Rows are one point carried round by a steady rotation, each followed by how many ticks it has turned.
The counts run from 0 to 185.
[-22.2  11.9 -57.2  22.9 -10.1  -2.1 -14.7 -14.7  -5.7 -22.5 -22.0 -29.2
   2.4 -10.1   8.6  -2.8   1.4  10.5  18.2  -1.9 -27.1  12.3  -2.0 -23.9
  18.4   8.8 -13.7 -15.3  13.0  27.4  11.4 -32.0  25.8  11.2 -18.0 -20.9
   1.0   2.5  18.1 -10.3 -11.2 -15.0  -2.4  -6.1 -27.9  -9.8 -21.1 -41.7
   1.1 -18.6   4.8 -41.8  18.0  19.5   8.4 -14.3  -6.0 -21.8  -4.5 -19.5
   5.5   2.7  10.3   0.8  -8.3   0.8  -8.6  10.0   0.2  -8.1   1.7   5.7
   0.9   4.6   6.8  -8.0   6.6 -10.8   1.5 -14.7] | 171
[ 16.8  25.5  -7.8 -10.7 -11.7 -16.4 -33.2 -10.9  16.6 -37.1   9.6  -6.1
   5.0 -12.7  13.5  12.8 -24.0  -5.2   7.1  -4.6  -7.8  -8.1 -40.4  -2.2
  17.4  -4.9 -19.9 -10.5  -5.0   3.6 -19.0  -0.6  17.5  23.1  -0.8 -11.8
 -16.6  40.2   3.3  34.3 -27.4  -6.2  -2.1 -15.0 -24.3   2.3 -11.8  -9.6
 -11.0  -5.1  29.8  10.8 -12.6  28.0  11.6 -12.7 -20.8 -29.5   6.1 -18.2
   1.9  -8.6 -13.3  -4.7   5.1  -1.9  14.7  15.5  10.8 -17.8   5.3  12.3
 -10.6 -22.6 -25.0  23.3  -5.0 -11.2  10.5  -3.6] | 12
[-20.7  13.5 -57.4  20.4  -7.1  -4.2 -12.4  -9.2  -5.6 -23.0 -20.5 -30.6
   2.0  -6.4   9.0  -3.1   1.2  11.9  18.6  -0.3 -28.2   7.3  -4.8 -22.3
  17.4  10.2 -13.6 -17.6   9.0  27.2  13.9 -32.3  20.9  10.6 -19.3 -22.7
   3.7   0.5  13.4  -9.8  -4.1 -17.7  -2.0  -7.0 -28.8  -8.2 -21.0 -43.7
   1.8 -14.8   1.3 -44.9  16.1  20.5  10.0 -14.3  -5.3 -22.0  -3.3 -16.0
   6.2   3.1  10.2  -0.9  -7.1   6.2  -6.9  11.6  -2.5 -11.7   3.0   0.8
   2.5   4.1   4.6  -9.3   4.0 -12.8   2.3 -10.3] | 170
[ -0.3   3.0  -8.5  -2.9 -23.3  -7.3 -18.8 -17.9  16.8 -11.4  -9.7   5.2
  -0.3  19.9   1.6   2.1 -10.6 -10.0 -16.8  -5.9 -37.3  -3.5  -9.3 -16.1
  22.2  27.9 -22.2  -1.5  -8.2  18.7  -0.6 -18.7  32.6   6.7  20.4  -5.6
  -8.5  11.1  15.8  22.9  -1.0 -29.5   9.6  -0.5 -17.1 -18.2  -9.4 -44.8
  -4.2  14.4  15.0   8.3   2.9  18.3 -15.1 -13.3 -13.7 -36.9  -2.9  24.2
   3.2  30.0  -6.3 -30.3  11.3  -8.3  16.6   6.1  -9.3  -1.3  -3.1  33.3
 -11.6  20.3 -20.4  21.7  -8.5 -14.8   8.9   0.4] | 76
[ 14.4  26.5 -11.6  -5.2   3.4  -8.1 -30.2  -3.0   3.0 -34.3   9.9 -11.8
  19.0 -20.3  18.8  18.9 -25.1  -9.6   6.0  -6.2   2.2  -2.6 -19.0 -11.1
  21.7   1.3 -23.8  -8.2  -1.1   1.1  19.3   4.9   9.0  32.2  -6.8  -5.7
  16.9  45.4   8.5  22.4 -27.3  17.4  -9.6  -4.2 -18.0  15.0  -4.8 -14.6
 -20.7   2.2  31.2   8.1  -3.7  23.1   0.6 -21.3 -36.3 -28.2  -1.6  -9.8
  -4.4  -5.3 -16.4  -3.3  -0.7   2.6  13.3  21.8  14.0 -25.1   3.1  11.1
   2.2 -18.6  -9.6  20.6 -16.5 -12.1  15.5   9.8] | 7
[-10.3  -4.0 -52.5  13.3  -7.7  -9.4 -15.5 -22.2   8.7 -22.1  -9.7 -27.1
   1.9 -20.7  21.1  -4.8 -17.3  -2.3  17.0   1.6 -12.5   9.2 -12.3 -16.4
  27.3  -1.8 -24.6 -29.2   5.0  16.4   4.2 -25.6  21.2   6.5 -17.9 -16.0
  -4.7  16.5  19.5   3.8 -37.7  -7.7  10.7   9.5 -20.1   6.7 -21.4 -34.2
   8.5  -4.6  10.0  -8.7  13.0  21.5   8.0 -11.9  14.0 -35.9   9.5 -23.7
  10.4   4.9  -6.7  -2.3 -12.2 -17.3   6.3  14.5  -0.6 -18.2  -9.0   5.7
 -14.7 -10.4   7.1 -12.3  -0.9 -10.8  19.6  -9.8] | 119
[ -0.5  11.9 -45.8  20.5 -35.9  -4.8 -32.9 -25.1   2.7 -25.7  -3.0 -12.5
 -12.2   9.0 -11.0 -15.5  -8.3  -9.8  11.4  -3.2 -11.0   6.7  -5.4 -16.7
  20.6  -4.9  -8.6 -11.3   4.2  25.9  12.8 -41.1  31.2   8.4   6.1  -7.9
  -2.2 -14.3  18.6  -0.5 -14.7 -17.5  -0.1   1.5  -8.2 -19.4 -15.6  -1.4
 -11.7  15.6   6.4   2.9   8.6  21.7 -24.9   0.7  -8.3 -27.5 -11.0 -13.3
   0.2  14.6  16.6 -18.7 -10.7  -7.0   0.2  -0.7  22.5  26.9  12.1  42.9
 -16.2  -1.5  11.9  -9.4  13.8 -13.1  13.2  -9.3] | 180
[ -9.1 -11.1 -20.0  -1.2 -27.0 -12.4 -14.0 -23.1  23.1  -6.0 -18.4   2.4
   3.4   6.8  16.8  10.0 -24.1  -7.3 -10.6  -7.2 -31.0   4.3 -17.1 -13.5
  35.4  18.4 -25.3  -6.0 -11.3  19.7  -5.9 -25.5  32.5  11.5  11.6  -3.3
 -20.2  32.1  18.2  21.0 -17.1 -27.9   3.2   5.8 -21.2 -13.2  -4.0 -29.6
  -1.0  -0.4  21.8   9.6   0.6  17.0  -7.0 -10.4  -1.4 -40.5   3.4  12.2
   6.8  12.7  -0.4 -15.8   4.4 -19.9  11.8   3.4  -5.2  -4.1  -6.7  35.0
 -17.6  15.3 -23.7  16.8 -11.9  -1.6  17.3  -4.9] | 72
[  8.6  26.2 -38.4  13.7 -35.2 -13.5 -36.1  -7.4  -6.3 -21.6   5.2 -17.4
 -10.7  18.7 -12.0 -12.4 -25.8  -7.0  18.9  -0.9  -1.3  -8.2 -15.5  -5.8
   9.4  -7.1   3.2  -5.3  -9.4  23.7  24.9 -32.6  14.6  22.1  -3.7   6.9
  -6.9  -9.9   7.8  -0.2  -5.9  -7.3  -5.3   0.3   0.8 -13.7 -13.0   6.3
 -32.4  21.8  10.7  -8.1   3.9  30.8 -24.5  11.2 -17.8 -20.4 -19.0 -14.6
   8.8  12.5  31.6 -18.8  -7.5   8.2  10.5  -8.4  33.4  26.1   8.9  33.2
  -3.6 -16.7  11.8  -4.5   6.3 -18.4   4.4  -9.2] | 47
[ 16.1   5.7 -19.3  -0.7  -7.7  -2.4 -14.2 -14.4  -1.8 -23.1  10.0  -8.2
  14.1   2.5  10.9   6.1 -16.5 -10.8  -4.1   4.5 -10.6  -0.7 -14.6 -14.3
  22.2  15.8 -22.5 -23.0 -16.8   8.0  33.9 -16.4  23.0   7.2  -6.5   1.9
  16.7  -0.2  16.9  25.2   6.4 -14.5   9.9  -0.9  -8.5  10.7 -18.1 -33.7
 -16.4  47.0  -2.0  20.5  -0.1  12.6 -29.2 -10.8 -18.4 -38.5 -22.1  11.1
  -1.7  22.9  -6.0 -31.7  11.6  14.3  14.1  14.0  15.9  -0.5  10.5  30.0
   5.8   7.0   5.8  13.0   1.4 -15.9  27.7  19.8] | 134
[  7.2  18.6  -7.9  -2.8 -23.6 -34.6 -10.7  -2.4  15.4 -17.3  -5.3 -14.1
   1.5  17.3  11.1   7.1 -24.9   9.5  12.1  -7.5 -16.4  -9.3 -41.0   3.6
   6.3  15.4   2.9   1.9 -23.8  20.3  -9.3 -10.6  23.0  31.9 -15.6   8.5
 -34.9  37.5   7.2  22.0   1.3 -19.7  -6.7 -13.6 -15.4  -4.7 -13.7 -19.1
 -26.1 -11.3  27.1 -26.9 -13.2  32.3   4.7   3.6 -23.4 -23.9  -9.1  -7.4
  12.5  -5.4  22.8  -6.0   5.0  13.8  17.1  -8.7  15.7   6.0  -9.9  11.0
   4.6 -11.4 -20.8  19.2 -12.3  -2.9   3.4  -7.2] | 154
[  4.4  14.9 -19.1  -1.8  -5.2   4.0 -17.7  -5.4  -0.3 -22.7   1.9   2.9
  10.0  21.0   8.8  -0.1   2.4  -4.5 -13.9   1.6 -31.7  -8.3  -9.4 -26.9
  25.7  24.5 -21.2 -21.1   0.5  18.6   8.2 -15.0  22.2   2.1  10.4 -20.3
   5.4   0.8   7.8  12.6  23.4 -21.8  12.3  -6.1 -29.0  -1.2 -13.6 -51.1
  -7.8  33.8   1.8  -9.8   2.7  21.3 -24.6 -14.6 -28.8 -21.3  -5.8  27.7
   4.0  14.1 -10.9 -25.2  21.1  20.1   5.4   4.4  -6.0 -11.2  18.1  18.8
   7.3  16.5  -3.1  28.3   5.4 -17.0   7.6  15.3] | 82
[ -1.3  26.1 -14.1   2.3 -11.0 -15.5 -18.8  -8.0  -1.8 -24.1  -3.1 -14.9
   1.8  13.7  -1.7  -3.2   3.9   9.0   0.4  -1.4 -41.5  -9.0 -15.3  -6.6
  -3.7  30.4 -10.0  -2.9  -3.7  23.5   3.6  -6.4  21.0   6.4  -2.0  -9.9
   0.7  -3.4   7.2  14.6  18.6 -27.8   7.7 -22.4 -16.0 -15.2 -29.5 -64.2
  -3.9  -4.9   2.3 -28.2   4.4  20.1  10.9 -18.3 -22.4 -29.5 -15.0   9.2
   2.6  31.8  -2.3 -22.8  13.8  18.5  11.5  12.5 -10.0 -12.9  -7.0   4.9
   5.3  11.2 -12.3  14.4  -3.6 -28.8  -7.3  -5.4] | 27
[  7.3   8.1  -8.2  -8.8 -23.5 -27.6  -9.7 -12.7  22.7 -22.3   0.0  -6.8
   5.1   3.3  19.9  12.5 -28.1   7.5   4.0  -6.1 -21.0  -6.3 -47.9   6.1
  14.8  13.5 -13.9 -13.7 -20.2  13.1 -22.6  -9.8  28.4  18.0 -11.1  -2.3
 -38.8  34.7   8.0  35.7  -7.6 -29.9   4.5 -15.2 -22.0   0.0 -19.0 -26.1
 -10.1  -3.4  21.6  -2.2 -15.7  25.1   5.6  -1.8  -6.1 -35.1  -2.5  -8.2
  11.9  -0.5   3.9 -10.9  11.4   0.4  18.4  -0.1   6.9  -6.4  -6.6  15.5
  -5.8  -6.3 -25.8  17.7  -5.6  -4.7  14.2  -5.0] | 17
[  1.7   9.9 -46.5  18.9 -35.3  -4.4 -33.1 -23.3   3.5 -20.1  -2.5 -13.7
  -9.6  11.5  -9.9 -14.0 -15.3 -11.4  10.3  -1.0 -10.6   3.5  -7.7 -17.3
  22.0  -4.2  -9.5 -13.3   1.5  24.4  17.1 -41.5  27.2   7.1   4.7  -5.3
  -0.5 -16.8  15.7  -0.7 -14.2 -18.5   1.6   5.8  -6.9 -15.4 -15.1  -1.7
 -15.1  24.0   6.7   3.7   9.7  22.2 -26.4   3.7  -9.0 -26.5 -14.8  -8.7
   2.9  17.9  20.0 -21.1 -10.2  -5.8   1.5  -0.9  26.4  28.3  12.3  42.5
 -12.0   0.0  14.6  -7.9  15.0 -12.8  15.3  -7.5] | 181
[ 17.0  26.5 -20.2   8.2 -20.7 -24.7 -30.0  -4.4  11.2 -33.0  11.9 -14.1
 -12.4  28.6  -2.4 -23.5 -13.8  -3.6  20.7  -7.5   7.6 -15.3 -31.2 -15.1
   8.9  -6.3  13.5 -11.5  -4.8  20.1 -12.0 -13.6  17.7  22.6  -5.7 -12.8
 -30.8  13.5   2.8   2.7  -4.5  -2.1   7.4   0.5 -15.1   0.8  -5.6  -8.4
 -27.0  17.4  21.3 -29.7  -5.3  42.5 -18.9  14.0 -31.3 -10.6   5.4  -5.9
  12.9 -11.7  18.7  -4.8  -3.6  12.0   7.1 -21.7  26.7  19.7   2.0  14.1
  -0.2 -21.1   3.0  20.4   3.1 -14.6  -0.5  -8.9] | 98
[ 16.3  31.6 -16.8  13.7  -9.3 -11.8 -32.2 -10.7  12.5 -51.7   5.4 -11.5
  -1.0  16.0  -2.3 -19.2   7.6  -7.5  11.9 -12.0   4.5  -7.6 -15.1 -30.9
  16.5  -0.2   4.6  -4.1  16.1  14.8 -14.0  -8.2  29.7  26.7   9.6 -23.8
  -2.3  19.3  11.0  -2.3  -8.9   2.5   2.8  -2.6 -25.6  -0.3   0.2 -16.9
 -19.7   5.0  27.8 -28.9   2.7  36.1 -11.0  -6.7 -53.4 -10.2   7.5   2.9
  -3.0 -15.7   3.8   2.7  -9.2  16.8  -4.9  -9.8  19.1  11.7   9.0  15.4
   9.9 -12.0   1.0  32.1   5.6 -10.2  -3.4  -4.2] | 93
[-11.6  27.1 -40.2  -4.2 -12.9   3.3 -49.2  -0.4  -0.8 -15.4  -2.9  -6.6
   4.3 -17.2  11.7  14.4 -31.4  -9.5   8.8   2.8 -19.6  -3.7 -17.3  -8.4
  26.6 -11.9 -32.9 -14.1   7.0  13.1  18.9 -16.7  -2.9  23.2   6.0 -18.8
   2.0  27.4   0.0  10.6 -35.8   6.8  -8.7  -1.7 -23.1  -6.9  -9.4  -6.2
  -5.3  -5.4  26.9   3.2   2.2  28.8   5.5 -22.2  -3.0 -24.0  10.8 -21.3
   7.0   5.9 -11.0  -4.1   2.0 -15.5  12.4  28.2  -1.9 -32.4  10.7  10.4
 -25.6 -18.1 -15.3   3.3 -10.2 -22.9   7.4  -5.8] | 62
[ 15.9  19.6 -23.4  -4.6   2.4  -1.9 -23.9   1.1  -7.5 -20.9  12.5 -13.2
  17.7  -9.9  19.6  15.1 -30.7 -11.1   7.8   4.9   2.0  -5.2 -14.5 -13.8
  24.1   3.9 -22.8 -20.0 -15.4   5.1  45.7  -3.1   5.2  24.3 -14.2   1.1
  23.0  26.2   7.3  19.6 -13.0  13.6  -3.3   4.5  -9.6  23.7  -9.4 -19.1
 -26.8  37.6  15.3  10.6  -3.1  22.5 -23.3 -10.3 -22.9 -31.1 -11.3   0.8
   3.3   9.0  -8.7 -17.3   4.1  13.7  16.6  15.0  19.2 -18.5  10.5  15.7
   6.5 -14.4   9.0  13.4 -13.6 -14.2  22.7  20.5] | 2
[ 13.0  15.0  -9.1 -11.2 -20.6 -23.0 -22.8 -12.1  23.8 -29.1   4.0  -4.0
   3.8  -2.5  19.0  11.2 -27.2   2.2   4.7  -5.5 -14.3  -7.6 -50.3   3.8
  16.0   6.2 -16.0 -15.8 -15.3   9.3 -25.9  -7.1  23.8  15.8  -8.2  -6.4
 -34.3  38.2   4.1  35.5 -12.7 -23.1   3.6 -17.0 -25.4   3.3 -17.7 -16.1
 -10.0  -4.5  24.9   3.6 -17.5  27.6   9.9  -4.5 -10.3 -34.4   2.1 -13.8
   8.1  -5.5  -2.3  -6.8  11.4   0.0  17.7   4.6   7.6  -9.4   0.6  14.1
 -10.2 -13.4 -27.7  20.1  -0.3  -7.9  15.5  -8.8] | 15
[ 16.9  28.6  -8.8 -10.7  -8.9 -15.7 -38.4  -9.1  17.4 -37.8  10.7  -5.4
   8.0 -14.1  13.7  12.9 -22.9  -7.6   6.4  -5.5  -5.2  -9.0 -37.2  -4.2
  18.5  -3.6 -20.6  -9.0   0.0   3.2 -12.1  -1.3  15.9  27.0   0.2 -11.2
  -7.8  40.1   3.1  29.7 -29.5  -0.5  -3.1 -13.0 -24.7   6.2 -10.5  -9.2
 -11.3  -5.8  29.2  11.4  -9.6  28.3  12.6 -17.6 -26.8 -29.9   3.6 -15.6
   0.1  -7.5 -14.0  -2.3   3.7  -1.4  14.1  18.7  10.3 -18.5   3.5  11.2
 -10.3 -24.1 -23.7  24.1  -6.5 -10.2   9.3  -1.5] | 11
[ 23.2  34.9  -8.3  -6.1 -11.6 -13.2 -32.0  -7.8  11.4 -49.6  12.4  -6.2
   8.8  -5.2   7.5  12.2 -13.4  -1.4  10.2  -6.1  -2.9  -8.3 -40.3  -6.7
  15.3  -2.8  -8.8 -11.5   0.6   7.7 -15.3  -5.1  19.1  28.1  -4.4 -17.0
  -8.5  32.4   1.6  25.6  -7.7  -4.2  -8.2 -20.8 -30.6   7.1 -13.1  -2.3
 -22.7   0.9  27.5  -3.5 -13.3  28.5  -1.0  -9.3 -43.0 -20.9  -5.6 -12.6
  -2.8 -18.7  -3.0  -2.3   6.5  17.4   6.3   6.9  25.0  -3.9  16.5  13.9
   6.1 -19.8 -15.8  32.4   6.7  -8.7   8.4   0.7] | 147
[ 17.2  10.4 -16.3  -1.0  -0.9   0.2 -12.6 -10.6  -4.7 -24.7   9.8 -10.6
  20.8  -2.6  17.5  11.0 -13.4  -7.7  -3.8  -0.1  -9.8  -0.4 -11.1 -16.1
  25.2  16.3 -24.1 -19.7 -11.7   9.2  37.7  -9.5  21.7  14.2  -7.5   1.5
  24.8  11.1  16.1  23.5   6.3  -6.3   4.7  -2.2 -13.9  16.5 -16.4 -34.5
 -22.0  41.5   2.8  16.4  -0.4  12.7 -28.3 -12.1 -30.7 -33.3 -23.4  13.3
  -4.7  17.5  -7.5 -25.1   9.7  18.9  12.5  16.8  14.6  -4.3  12.7  25.2
  13.6   7.0   5.1  17.6  -2.3 -12.4  25.4  23.7] | 136
[  3.3  13.3 -23.5   3.7   3.5   5.5 -11.3  -2.3  -2.7 -29.6  -2.3  -7.5
  15.8  12.7  15.2   1.4   8.2  -0.8  -5.9  -1.5 -22.4  -4.3 -10.1 -34.4
  26.6  20.2 -15.4 -22.8   6.1  18.7  12.4 -14.0  24.5  12.4   1.3 -27.3
  11.8  11.2  11.1   6.1  19.5 -10.9   9.3  -4.0 -36.9   7.1  -8.1 -48.6
 -11.2  27.8   6.1 -25.3   4.8  20.6 -24.8 -16.0 -39.8 -16.9  -4.5  23.7
   1.0  -0.6  -7.9 -13.8  14.7  23.7  -3.4   1.0   0.5 -10.3  17.8  12.6
  17.5  15.6   1.1  31.9   3.7  -8.9   6.9  16.0] | 85
[ -1.4  18.0 -43.2  29.1 -13.3  -8.0 -12.1 -21.6  -0.3 -43.3 -13.6 -30.6
  -0.2  -1.9   0.6 -10.0  11.5   6.6  18.2  -7.4  -8.5  12.4  -5.6 -27.0
  15.4   5.6   0.1  -7.4  16.0  23.3   6.1 -30.2  35.3  20.4 -13.8 -14.2
   6.4   3.3  22.9 -10.4  -4.0 -12.7  -6.1  -9.1 -26.9  -4.4 -12.7 -24.7
 -11.5  -9.3   8.9 -36.7  12.4  22.0  -2.6  -7.7 -36.9 -15.9 -13.7 -12.7
  -4.5 -10.8  18.9   1.0 -16.1  15.5 -14.7  -0.5  20.9  18.2   7.2  18.2
  14.8   2.8  12.4   1.1  14.3  -4.2   2.9  -9.4] | 38
[  4.0   5.5  -8.4 -11.9 -22.8 -26.8  -8.5 -14.3  23.9 -19.0  -5.0  -8.1
   4.2   8.2  19.9  11.7 -23.8   7.9   2.8  -5.2 -23.4  -6.0 -43.4   3.0
  13.1  17.6 -11.5 -11.0 -26.4  14.9 -17.8 -10.7  30.4  13.6 -11.5   4.3
 -38.5  33.8  11.2  34.2  -0.5 -30.2   2.3 -16.4 -18.9  -0.4 -17.2 -30.2
 -10.3  -5.3  19.7  -9.1 -14.6  25.0   6.6  -2.6  -8.6 -35.9  -4.6  -4.1
  13.1   1.4   5.8 -12.5  13.5   1.1  18.3   0.4   4.5  -7.3 -10.9  15.8
  -2.7  -2.9 -27.5  20.4  -7.5  -5.5  12.9  -3.6] | 18
[ -8.6  18.2 -51.9   4.0  -2.0  -7.6 -34.4  -7.3  -2.3 -18.3   0.3 -26.7
  -1.5 -14.9  15.3 -10.7 -20.3  -1.6  24.0   6.3 -16.2  -2.4 -15.3 -12.1
  15.6  -6.1 -21.4 -33.5   5.3  18.6  13.6 -17.9   3.8   5.8 -17.1 -23.7
  -2.7   7.4   4.0   2.1 -27.7   0.0  11.6   5.1 -17.2   3.7 -24.3 -38.4
   3.6  -1.8   6.1 -22.3  12.6  30.5  11.9 -13.1  14.1 -26.7  12.7 -26.0
  16.7  14.8 -10.4  -3.9  -4.7  -8.0  15.6  18.5  -6.2 -31.6  -6.2  -7.2
 -17.9 -22.0   9.4 -10.1  -6.8 -29.7   8.4 -11.3] | 115
[ 20.4  29.8  -8.6   0.8   6.3  -1.0 -22.8  -9.2  -1.6 -42.6  10.4  -8.8
  20.7 -12.0  12.3  17.0  -6.1  -7.5   2.7  -7.6  -5.1  -1.6 -13.0 -18.8
  19.3   9.2 -17.9  -5.8   1.9   2.2  23.4  -0.7  19.4  28.7  -0.2  -7.7
  29.1  28.6  11.9  20.1  -5.7   7.6  -7.5 -12.1 -23.5  13.4 -10.6 -26.0
 -23.2  15.6  22.0   4.8  -0.3  21.6  -9.6 -24.0 -52.1 -24.3 -15.9   5.5
 -11.6  -1.6 -12.4  -9.2   2.8  21.5   4.8  18.8  18.5 -11.0  13.3  15.7
  19.7  -5.8  -3.3  29.6  -3.9  -9.7  11.3  14.4] | 141
[ 21.0  38.9  -7.2  -2.3  -0.8  -4.7 -31.1  -7.8   4.9 -50.1  12.5  -6.8
  15.1 -12.3   6.7  11.7  -5.5  -5.7   5.5  -7.6  -3.1  -5.2 -25.9 -13.8
  19.0   0.5 -13.4  -7.4   7.7   3.0   3.5   0.7  18.2  28.3   1.6 -15.2
  13.7  29.9   8.2  22.8 -11.5   5.7  -8.2 -18.1 -28.1   9.2 -12.4 -12.3
 -21.1   5.9  25.7   0.4  -6.3  25.9  -0.7 -20.4 -52.5 -20.0  -9.7  -7.3
 -11.4  -8.9 -11.7  -3.9   5.8  16.8   4.0  15.7  19.8 -10.9  15.8  15.2
  11.3 -16.5 -11.9  33.2   1.4 -10.6   8.2   8.7] | 144
[-11.8  29.8 -39.8  -4.1 -10.5   1.5 -51.3   1.2  -3.3 -12.3  -2.3  -6.6
   4.2 -17.5   9.3  14.3 -32.8 -11.5  11.8   0.2 -18.2  -9.5 -13.2  -8.5
  26.9  -8.5 -33.6 -13.3   5.1  13.3  24.8 -14.5  -6.4  24.2   3.5 -17.4
   7.3  27.6  -1.5   9.1 -33.7  10.1 -14.0  -2.5 -20.9  -8.3  -9.2  -7.0
 -11.3  -7.4  27.4   1.2   5.5  29.8   5.8 -22.0  -5.2 -22.4   8.0 -18.7
   6.7   9.5  -7.7  -5.2   1.0 -13.9  15.0  25.9   1.2 -33.2  11.1  10.1
 -23.9 -19.1 -12.4   2.0 -13.2 -22.3   3.7  -4.5] | 61
[-15.0  32.8 -40.9   6.1 -10.8  -8.8 -25.3   3.7 -12.7 -14.6  -7.8 -22.9
  -3.6   9.4   3.3  -3.4  -7.2  15.0  17.6   3.6 -39.5  -9.3 -20.5  -5.5
  -1.8  15.5 -10.8 -17.2  -2.3  28.6  16.4 -18.0   6.7   6.7 -15.7 -18.1
  -8.2  -4.2   0.1   2.9  10.7 -21.5   2.5 -21.3 -20.4 -11.9 -29.6 -53.1
  -3.7  -7.5   2.3 -48.8   5.4  29.2  13.1 -13.8  -1.6 -19.2  -7.9  -9.4
  13.9  20.5   5.9 -11.4  12.1  17.6  11.2  10.7  -8.2 -23.2  -0.2  -6.1
  -0.5  -3.9  -3.0  -1.7   0.6 -30.8 -10.3 -11.9] | 165
